Each row is where one point has got to under a steady rotation. How many ticks took it there?
The counts run from 0 to 360.
[ 2.58  0.13 -1.43  3.32  0.23  1.24  2.52 -1.12 -1.43  0.09 -2.03 -0.97
  0.05 -0.89  0.28 -1.98  1.10  0.31 -1.94 -1.54  0.46  1.09 -1.44  0.13
 -0.01 -1.01 -0.64  0.17  2.38 -0.40  1.52  0.76 -0.44 -0.01  0.30  0.27
 -0.71 -0.74 -1.10  0.30 -2.36 -0.87 -0.02] : 177
[ 4.00 -1.03  0.98  1.61  0.36  0.81  0.85 -0.88 -0.01  0.84 -2.42 -0.73
  0.56 -1.27 -0.66 -1.50  0.12  0.36 -1.31 -0.78  0.23  0.56 -1.68  0.19
  0.26  0.49  0.21  0.08  2.17 -0.45  1.94  1.97  1.06  0.24  0.78 -0.55
 -0.36 -0.96 -1.32  0.38 -2.50 -0.02  2.52] : 207
[ 4.66 -1.33 -0.08  1.82 -0.52  1.23  1.61 -0.22  1.35  1.03 -0.87 -0.59
  1.36 -1.09  0.14 -1.48  0.10  0.81 -1.43 -0.78  0.29 -0.66 -1.90  1.10
  0.07  1.40  1.31 -0.25  1.48 -0.54  0.74  1.99  1.53  0.97  0.24  0.55
 -1.06  0.73  0.40  0.98 -2.80 -0.39  1.53] : 228
[ 3.62 -1.32  0.38  2.72 -0.26 -0.12  1.37 -0.23  0.71  0.58 -0.40 -1.17
 -0.07  0.29 -0.17  0.02  1.16  1.69 -2.11 -1.87  1.63 -1.12 -1.82 -0.08
  0.39  1.06  0.58 -0.14  1.72 -0.41  0.49  0.53  1.41  0.25 -0.46 -1.37
  1.18  0.81 -0.72 -1.67 -1.81 -1.93  1.81] : 83
[ 4.23 -0.16 -0.53  2.39  0.19  1.59  2.88  0.36 -2.40  0.37 -0.69 -0.86
  0.08 -0.08  0.83 -1.37  1.43  0.86 -2.26 -1.54  0.56  0.83 -0.42  0.69
 -0.59 -1.27 -0.34 -0.20  2.88 -0.15  1.05  0.19 -0.29  0.82 -0.29  0.31
 -1.44 -0.12  0.09 -0.02 -1.82 -0.84  0.07] : 166
[ 3.75  0.12 -1.75  2.80 -0.57  1.04  0.54  0.35 -1.01  1.70 -0.94 -1.89
  1.51 -1.11  1.87 -1.41  1.33  1.33 -1.78 -1.11  0.83  0.77 -0.60  1.16
 -0.21 -0.61  0.68 -0.59  2.91 -0.40  0.49  0.41  0.70  0.50 -0.02  0.16
 -1.89  1.24  0.35  0.55 -2.57  1.01 -0.65] : 10
[ 3.90 -1.08 -0.81  2.92  0.00 -0.16  1.92  0.69 -0.76 -0.30 -1.21 -0.99
  1.51 -0.48  1.09 -0.08  0.66  1.16 -1.21 -1.80  2.31  0.06 -1.63  0.28
 -0.79 -1.78  2.53  0.37  1.97 -1.27 -0.29  1.47 -0.64 -1.26 -1.43 -0.79
 -0.21  1.13 -0.71  0.01 -1.02  0.23  1.26] : 289
[ 3.58 -0.75 -0.55  2.27 -0.48  1.11  1.46 -0.83  1.16  0.83 -0.93 -1.06
  1.20 -1.99  0.11 -0.85  0.01  0.45 -2.03 -1.48  0.85 -0.01 -2.24  1.69
 -0.53 -0.10  2.84 -0.53  2.06 -0.52  0.80  1.48  1.09  0.11 -0.14 -0.20
  0.06  0.61  1.44 -0.14 -1.96 -1.07  1.22] : 243
[ 3.94 -0.94  0.84  2.08  0.49  0.50  2.20  1.26 -1.87  0.15 -0.34 -0.76
 -0.03 -0.03  0.32  0.19  1.50  0.74 -0.88  0.02  3.31 -0.18 -0.81 -0.74
 -0.35  0.01 -0.95 -0.05  2.93 -0.64 -0.02  0.64 -0.89 -0.57 -1.47 -0.07
 -1.23  0.19  0.16  1.28 -1.76 -0.71  1.02] : 138
[ 3.15 -0.82  1.73  3.40 -0.10  0.27  0.37  0.45  0.79  0.97 -1.08 -1.50
  0.64 -0.84 -0.26  0.32  0.47  2.37 -1.51 -1.12  1.62 -1.46 -1.70 -0.65
  0.05  0.88  0.29 -0.61  2.57 -0.46  0.25  0.16  1.96  0.35  0.17 -1.33
  1.09  0.42 -0.49 -1.62 -2.39 -1.75  1.03] : 80
[ 4.19 -0.99 -0.26  1.96  0.14  1.08  1.57 -0.37  0.04  0.34 -1.54 -1.08
  0.80 -0.99 -0.67 -1.58  0.53  0.42 -1.52 -1.88 -0.19  0.51 -1.93  0.32
  0.59  0.27  0.66  0.82  1.61  0.23  1.71  2.17  0.24  0.72  0.17 -0.16
 -0.80 -0.95 -1.79  0.64 -2.47  0.40  2.42] : 209
[ 3.30  0.23 -0.12  2.56  0.54  1.43  1.33 -0.55 -2.07  0.12 -2.28 -0.49
  0.28 -1.34  0.46 -0.78  0.81  0.48 -1.19 -1.40  0.15  0.65 -1.27 -0.18
  0.19 -0.74 -0.99  0.76  2.91  0.37  2.14  1.23  0.90  0.67  0.58 -0.51
 -0.22 -2.34 -1.27  0.20 -2.38 -0.74  1.11] : 190
[ 3.21 -0.75 -1.67  3.96 -0.17 -0.09  1.77  1.22 -1.06  0.70 -1.64 -0.25
  1.38  0.59  1.12 -1.77  1.93  0.68 -1.81 -1.94  0.53 -0.39 -0.43 -0.30
  0.45 -1.45 -0.17  0.94  2.60 -0.51  0.97  1.32  1.01 -0.62  0.04 -0.98
 -0.83 -0.16 -0.90 -0.10 -0.82 -0.53 -0.62] : 336
[ 3.11 -1.15  0.09  3.02  0.39 -0.25  3.13  0.65 -0.53  0.58 -1.43 -0.62
  0.67  0.13 -1.55 -0.34  1.60  0.74 -1.47 -0.87  2.30 -0.86 -2.12  0.59
 -0.44  0.62 -0.18  0.53  2.51 -0.65  0.97  1.27 -0.69 -1.60 -0.04 -0.65
 -0.43  1.58  1.19  0.24 -0.93 -0.85  0.81] : 117
[ 2.81 -0.86  0.69  3.00  0.59 -0.74  2.94 -0.13 -1.07  0.39 -1.53 -1.14
 -0.39 -1.15 -1.01  0.10  1.69  0.82 -1.70 -0.88  2.47  0.13 -2.10 -0.42
 -0.53  0.19 -0.86  0.13  2.43 -0.51  0.95  0.75 -1.45 -1.99 -0.34 -0.80
  0.28  1.07 -0.94  0.92 -1.53 -0.77  1.33] : 129
[ 4.32 -0.45 -0.36  1.46 -0.02  0.94  1.31 -0.29 -0.52 -0.17 -0.61  0.04
  0.01 -0.56  0.34 -2.00  1.43  0.05 -1.61 -1.27  0.67  0.81 -1.28  0.75
  0.37 -1.34  0.74  0.52  3.13  0.48  1.31  2.36  0.80  0.42  0.62  0.14
 -1.72 -1.86  0.06  0.45 -2.01 -0.51  2.13] : 198
[ 3.48 -0.80  0.57  2.44  0.29 -0.26  2.61  1.03 -0.06  0.59 -0.26 -0.10
  0.47 -0.30 -0.67  0.27  1.72  1.22 -1.61 -1.12  1.96 -1.10 -1.58  0.85
 -0.54  0.23 -0.02 -0.33  2.95 -0.42  0.62  0.63  1.17 -1.14  0.41 -1.14
 -0.08  1.18  2.45 -0.93 -1.09 -2.11  0.58] : 104
[ 3.40  0.48 -1.02  2.90 -0.49  0.12 -0.56  0.31  0.21  0.27  0.07 -0.94
  1.23  0.17  1.50 -0.92  2.01  0.74 -1.47 -1.37  1.61 -0.29 -1.15  0.88
  0.63 -1.39  1.14  0.61  3.38  0.80 -0.01  1.82  0.76  0.58  1.33 -0.87
 -0.95 -1.43  0.10 -0.64 -2.16  0.09  1.24] : 43
[ 3.17 -0.68  0.16  2.73  0.23 -0.45  2.41  0.65  0.39  0.61 -0.13 -0.43
  0.31 -0.44 -0.86 -0.08  1.70  1.09 -1.83 -0.99  2.61 -1.35 -1.67  0.27
 -0.47  0.40 -0.55 -0.14  2.71  0.03  0.25  1.36  0.40 -0.71  0.30 -1.04
 -0.05  1.19  2.30  0.03 -1.15 -1.87  0.31] : 105
[ 4.07 -0.78  0.38  2.36 -0.45 -0.89  0.86  1.37 -0.19  0.94 -1.61 -1.26
  1.01 -1.24  1.15  0.02 -0.34  1.25 -0.85 -0.48  2.84 -0.81 -0.37 -0.44
 -1.00 -0.07 -0.15 -0.81  3.17 -1.65 -0.69  1.62 -0.37 -0.35 -0.23 -0.62
 -0.28  1.60  0.53  1.00 -1.62  0.53  0.15] : 295
[ 3.50 -1.27  1.20  3.72  0.14  0.17  0.24  0.14  1.09  0.20 -1.35 -1.25
  1.15  0.61 -0.06 -0.48  0.71  1.73 -1.73 -1.12  1.17 -0.80 -1.88  0.24
  0.62  0.14  1.76  0.01  1.97 -0.65  0.12  0.92  2.10 -0.84  0.53 -0.75
  0.23  0.31 -1.42 -1.69 -2.25 -0.58  1.51] : 68
[ 4.51 -0.74 -0.21  2.68 -0.25  0.17  1.23  1.80 -0.80  0.16 -0.92 -0.97
  1.24 -0.28  1.94  0.48  0.33  1.45 -0.46 -0.76  2.78 -1.00 -0.59 -0.06
 -0.81 -1.08  1.38  0.22  2.62 -1.19 -1.04  1.76 -0.04 -0.51 -1.15 -0.44
 -0.67  0.90  0.23  0.54 -1.34  0.01  0.32] : 293
[ 4.24 -0.72 -1.05  1.73  0.03  0.66  1.90 -0.59 -0.13 -0.03 -0.45  0.08
  0.26 -0.59 -0.36 -2.06  1.39 -0.11 -1.65 -1.42  0.54  0.51 -1.35  0.98
  0.47 -0.76  0.31  0.65  2.80  0.44  1.31  2.40  0.22  0.52  0.64  0.58
 -1.68 -1.28 -0.31  0.97 -2.13 -0.03  2.08] : 197
[ 3.54 -1.14  0.99  4.11 -0.18  0.07  0.49  0.38  1.78  0.38 -1.00 -1.01
  1.29  0.56 -0.67 -0.69  0.84  1.28 -1.66 -0.81  1.40 -1.00 -1.88  0.20
  0.70  0.89  1.24  0.11  1.96 -0.60  0.11  0.89  2.09 -0.45  0.72 -0.15
 -0.29  1.09 -0.94 -0.78 -2.42 -0.56  1.15] : 69
[ 3.50 -0.72  1.35  2.45  0.80 -0.21  1.96  0.50 -1.63  0.00 -1.52 -0.80
 -0.60 -0.99 -0.04  1.02  1.71  1.20 -0.84 -0.34  2.83 -0.19 -1.69 -0.74
 -0.13 -0.06 -1.04  0.19  3.06 -0.65  1.09  0.57 -0.57 -1.61 -0.75 -1.63
  0.69  0.22 -0.15 -0.03 -1.35 -1.37  1.78] : 127
[ 3.52 -0.03  0.43  1.86 -0.54  1.95  0.30 -0.33  0.03  0.77 -0.56 -1.59
  0.76 -2.72  0.87  0.05 -0.08  1.38 -1.36 -1.17  0.78 -0.50 -1.91 -0.09
 -0.38  0.41  1.49 -0.64  2.65  0.06  0.64  1.53  1.34  1.44 -0.99 -0.62
  0.04 -0.84  0.50  0.02 -2.67 -1.53  1.59] : 234
[ 2.80 -0.56 -0.37  2.13 -0.14 -0.48  0.55  1.15 -0.48  1.41 -1.27 -1.29
  0.48 -0.95 -0.06 -1.58  2.14  0.90 -1.76 -2.03  1.49  0.05 -0.21 -1.17
  0.11 -0.56 -1.85  0.12  4.26  0.22  0.92  2.42  0.12 -0.25  1.10 -1.87
 -1.15 -0.63  0.05  0.36 -1.09 -0.10  0.43] : 343
[ 4.40 -0.76  0.93  0.97  0.02  0.79  0.46 -0.67  0.45  0.45 -0.21 -1.08
 -0.03 -1.88  0.63 -1.16  0.51  0.78 -1.49 -0.79  1.38 -0.17 -1.62 -0.31
  0.18  0.32  0.52 -0.50  2.77 -0.01  0.60  2.27  1.22  1.27 -0.16  0.33
 -0.42 -1.76 -0.40  0.48 -3.04 -0.94  2.85] : 218
[ 2.24 -0.40 -0.39  3.88  0.06  1.02  2.18  0.54 -0.24  0.61 -1.06 -1.73
  0.52 -0.45 -1.33 -0.23  1.10  1.20 -2.24 -2.21  2.08 -0.97 -2.23 -0.37
 -0.30  0.87  0.31  0.34  1.66 -0.31  0.72  0.56 -0.23 -0.04 -1.08 -1.72
  0.89  0.67 -0.08 -1.29 -1.03 -1.82  0.51] : 98
[ 1.99 -0.48  0.42  4.34  0.37  0.38  2.15  0.17 -0.63  0.53 -1.95 -0.85
  0.39 -0.70 -1.41  0.53  1.25  0.91 -1.30 -0.44  2.35 -0.93 -2.63 -0.14
 -0.01  0.74 -0.48  0.53  2.39 -0.80  0.90  0.89  0.29 -1.88 -0.15 -1.14
  0.69  0.75  0.33  0.15 -1.40 -1.80  0.22] : 113
[ 3.24  0.28 -0.06  3.02 -0.29  0.02 -0.96  0.53  0.15  0.43 -0.66 -0.89
  0.78 -0.12  1.47 -0.58  1.38  1.18 -1.27 -0.72  1.67 -0.49 -1.15  1.02
  0.56 -1.46  1.24  0.09  3.88  0.68  0.02  1.61  1.31  0.15  1.45 -1.18
 -0.93 -1.50  0.25 -0.95 -2.28 -0.15  1.35] : 44
[ 3.17 -0.28 -1.06  2.52 -0.92  0.72  1.26 -0.68  0.81  1.39 -1.99 -1.54
  0.86 -2.73 -0.23  0.06  0.04  0.86 -0.99 -1.27  2.38 -0.76 -2.50  0.32
 -0.19  1.63  0.75  0.11  2.02 -0.71  1.03  2.02  0.07  0.88  0.03 -1.37
  1.14 -0.16  0.75  0.51 -1.60 -1.04  1.11] : 252
[ 3.48 -1.25  0.54  2.89  0.04 -0.29 -0.40 -0.12  0.33  0.64 -2.04 -1.46
  1.17  0.55 -0.74 -0.93  0.78  0.84 -1.82 -1.73  1.15 -0.16 -1.36  1.09
  0.58 -0.23  1.50  0.11  2.26 -0.35  0.90  1.62  0.68  0.18  1.14 -1.97
 -0.32 -0.68 -1.10 -1.92 -2.03  0.49  2.25] : 52
[ 4.03 -1.31 -2.42  1.86 -0.20  0.58  1.22 -0.41 -1.12  1.55 -1.60 -1.51
  0.84 -0.54  1.67 -1.45  1.59  1.43 -1.74 -1.60  1.15  1.03 -1.11  1.32
  0.09 -0.01  0.93 -0.43  1.99 -1.42  1.19  0.67 -0.19  0.21 -0.91 -0.05
 -1.12  0.64 -0.84 -0.23 -2.25  0.86  0.40] : 7
[ 3.07  0.40 -0.27  2.86 -0.35  1.30  0.86 -0.62  1.10  1.10 -1.31 -1.62
  0.69 -3.20  0.53  0.20 -0.12  1.35 -1.14 -1.04  0.67 -0.78 -2.28 -0.22
 -0.14  0.98  0.22 -0.05  2.09 -0.19  0.76  1.23  1.81  1.01 -0.12 -0.06
  0.63 -0.03 -0.33  0.72 -2.91 -1.42  1.02] : 236
[ 3.87 -1.47 -0.73  2.15  0.47  0.82  2.93 -0.67 -1.95  0.32 -2.18 -0.59
 -0.54  0.07  0.74 -1.60  1.18  0.99 -2.01 -1.52  1.40  0.87 -0.91  0.39
 -0.66  0.04 -0.99 -0.46  2.13 -1.48  1.34  0.13 -0.96  0.42 -0.62  0.19
 -0.68 -0.04 -1.06 -0.05 -2.04 -0.77  0.67] : 162
[ 3.12 -0.32 -1.28  2.08 -0.92  1.24  1.16 -0.66  0.12  0.95 -1.81 -1.25
  0.97 -2.33  0.06  0.30  0.38  0.78 -0.90 -1.73  1.92 -0.56 -2.48  0.43
 -0.36  1.17  1.26  0.06  1.82 -0.66  1.32  2.08 -0.40  0.81 -0.73 -1.97
  1.28 -0.46  0.59 -0.24 -1.46 -0.98  1.80] : 253
[ 3.97 -0.08 -1.49  2.36 -0.57  0.04  1.95  0.27  0.85  0.49 -0.68  0.00
  1.15 -1.86  0.43  0.91  0.66  0.59 -0.96 -0.76  1.57 -1.40 -1.98  1.54
 -0.28  0.23  1.23  0.77  1.73 -0.55  0.73  2.14  0.63 -0.29  0.47 -0.44
  0.20  1.15  2.05  1.04 -1.88 -0.88  0.91] : 260
[ 3.22  0.38  0.94  2.22 -0.07  1.41  0.46 -0.51  0.51  1.21 -1.18 -1.62
  1.16 -3.33  0.25 -0.28 -0.32  1.31 -1.29 -1.13  0.75 -0.29 -2.10  0.11
 -0.25  0.51  0.97 -0.56  2.50  0.11  0.93  1.30  2.06  0.92 -0.15 -0.83
  0.23 -0.40  0.14  0.28 -2.77 -1.46  1.33] : 235
[ 2.68 -0.58 -1.59  3.89  0.08 -0.50  1.52  0.82 -0.51  0.87 -2.22 -0.83
  1.09 -0.20  0.25 -2.02  1.47  0.58 -2.07 -1.99  0.52  0.08 -0.77  0.02
  0.40 -1.73 -0.45  0.53  2.98 -0.53  0.81  1.48  0.78 -1.00  0.55 -1.29
 -0.89  0.22 -0.74 -0.08 -0.70 -0.20 -0.77] : 335
[ 4.54 -1.40  0.48  1.82  0.03  1.32  1.33 -0.57  0.85  0.83 -1.27 -0.60
  1.29 -1.37  0.08 -1.33 -0.33  0.89 -1.52 -0.74  0.38 -0.53 -1.89  1.14
  0.37  1.00  1.61 -0.36  1.62 -0.98  1.10  1.73  2.50  0.48 -0.04  0.53
 -0.39  0.49  0.40  0.20 -2.54 -0.91  1.68] : 227
[ 3.38  0.11  0.55  1.59  0.34  0.96  1.26 -0.39 -1.59  0.47 -1.89 -0.70
 -0.01 -1.69  0.43 -1.66  0.82  0.26 -1.56 -1.01  0.76  0.98 -0.78  0.28
 -0.17 -0.64 -1.06 -0.94  4.00  0.14  1.59  1.83  0.24  1.04  1.17 -0.76
 -1.08 -2.28  0.37 -0.12 -1.98 -0.73  1.15] : 187
[ 4.51 -0.72 -0.85  2.56 -0.05 -1.11  1.91  0.91 -0.71  0.04 -1.37 -0.31
  0.31 -0.03  2.28  0.07  1.00  1.61 -1.33 -1.51  1.33 -0.59 -0.23  0.25
 -0.39 -1.36  0.74 -0.21  2.26 -1.65 -0.51  0.56  0.60 -0.77 -0.89 -0.47
  0.31  1.43 -0.92 -0.23 -1.28 -0.78  0.32] : 305
[ 3.93 -0.82  1.51  2.95  0.79  0.54  2.58  1.18 -2.20 -0.28 -0.68 -0.33
  0.29  0.32  0.14  0.12  1.64  1.30 -1.22 -0.24  1.99 -0.03 -1.28  0.08
 -0.34 -1.25  0.63 -0.05  3.01 -0.49  0.14  0.24  0.02 -1.89 -1.35  0.22
 -1.06  0.66  0.44  0.46 -1.28 -0.83  0.42] : 135
[ 3.24 -0.28  1.22  3.45  0.04  0.67  0.16  0.91  0.39  0.78 -0.41 -1.40
  0.79 -0.52  0.15  0.29  0.88  2.00 -1.25 -1.63  1.76 -1.34 -1.86 -0.82
  0.15  1.03  0.35 -0.09  2.36  0.04 -0.20  0.50  1.62  1.20 -0.58 -1.78
  0.80  0.04 -0.64 -1.51 -2.20 -1.67  1.26] : 79
